(in the rows, 100 means zero)
Named moves, each a turn or a mirror, and the order they were made in; the first pair answered
C:
94  109  106  115  82  105  109  97  106  102  82  105  94  83  94  85  95  109  110  91  89  89  ->  98  112  112  108  85  101  90  101  104  98  85  110  104  104  97  87  96  120  115  96  89  100
144  92  95  92  101  114  112  99  91  98  99  77  141  111  121  86  79  125  86  99  97  38  ->  144  91  95  88  101  114  108  101  90  97  99  79  142  115  122  84  79  126  88  100  98  36
128  105  97  117  118  108  98  116  92  89  104  62  104  114  81  107  97  88  72  128  107  106  ->  129  105  97  118  118  108  100  117  92  91  105  61  103  111  81  107  98  86  70  125  107  106
V:
94  102  91  94  101  99  102  113  95  96  105  110  114  113  94  101  101  86  88  91  96  106  ->  94  108  86  100  104  98  103  110  90  92  108  108  107  103  98  108  105  88  90  96  107  110
94  98  101  120  104  97  105  100  111  101  88  108  82  67  103  95  97  103  107  86  81  89  ->  87  99  115  114  101  96  89  102  117  102  85  119  87  93  100  94  100  111  112  88  72  106
121  97  93  91  105  94  81  121  84  96  98  101  131  116  102  96  87  123  101  111  108  82  ->  124  102  81  96  108  93  88  117  80  88  102  95  122  101  107  103  89  121  105  117  122  80
G:
84  117  112  103  83  102  103  94  116  95  86  118  94  107  91  99  109  124  113  104  82  120  ->  94  115  103  95  97  93  87  100  104  85  103  117  99  122  101  111  116  125  113  116  102  127
109  80  96  81  112  98  95  111  85  100  127  96  115  126  111  117  107  64  76  100  115  103  ->  90  84  113  92  87  113  123  97  107  122  94  97  104  99  93  95  95  61  76  72  76  89
107  100  90  100  111  105  107  108  102  112  110  86  105  80  111  91  91  100  118  109  121  73  ->  104  92  90  97  114  105  108  108  100  114  113  86  105  81  109  93  93  92  110  106  125  75
Then:
Between the rows of a pair lie 2 to 4 moves.
89  86  103  99  92  97  118  90  103  99  99  101  85  99  84  110  109  85  94  96  93  112  ->  107  80  94  92  99  101  116  98  94  103  105  91  99  101  92  106  100  80  87  100  95  90 => G then G then G then V
69  115  123  112  94  101  92  86  117  106  84  113  92  114  82  80  98  97  94  80  85  128  ->  92  90  109  102  103  109  107  91  109  118  92  96  109  101  88  73  85  65  71  77  89  87 => V then G then G then V
116  126  85  101  102  126  120  94  91  88  93  88  107  58  153  80  72  134  111  99  88  55  ->  112  82  118  68  100  123  98  106  101  115  95  102  140  119  133  64  65  104  79  86  60  65 => G then V then G then G
100  72  98  106  104  117  125  102  107  105  102  67  83  99  91  107  78  64  98  68  105  115  ->  93  99  119  105  92  114  97  106  117  97  86  81  98  129  93  95  71  116  126  72  78  124 => C then G then G
109  101  93  99  105  102  94  99  105  88  102  96  103  109  111  102  96  116  121  110  108  94  ->  104  79  101  96  99  108  113  99  110  107  97  95  107  102  101  93  91  89  101  97  97  83 => C then G then V then C
86  97  108  97  87  101  109  94  108  117  87  99  106  98  81  91  90  96  89  77  72  85  ->  74  108  114  97  88  90  90  95  107  104  91  112  101  118  86  102  102  117  103  87  79  118 => V then V then V
98  91  106  96  96  89  86  107  102  97  106  104  97  126  91  107  107  100  99  101  103  122  ->  95  102  94  112  92  95  115  95  104  97  97  99  77  80  91  109  106  93  102  95  108  110 => G then V then G
111  88  80  85  114  106  102  130  91  115  119  115  113  109  109  120  90  94  94  92  114  101  ->  101  108  99  90  98  110  96  125  104  118  97  123  116  114  103  104  81  126  113  88  85  99 => G then C then G then G
86  72  112  80  95  92  82  102  101  99  118  134  100  127  88  110  110  81  91  103  99  136  ->  77  88  106  94  95  91  91  93  103  92  114  136  80  105  89  117  116  89  102  104  109  146 => G then V then C then G
103  96  102  100  110  103  96  102  90  90  115  100  97  104  108  105  109  96  98  111  118  107  ->  93  95  105  103  105  103  105  96  95  93  110  105  88  98  101  108  111  90  95  106  112  115 => V then V then G then V
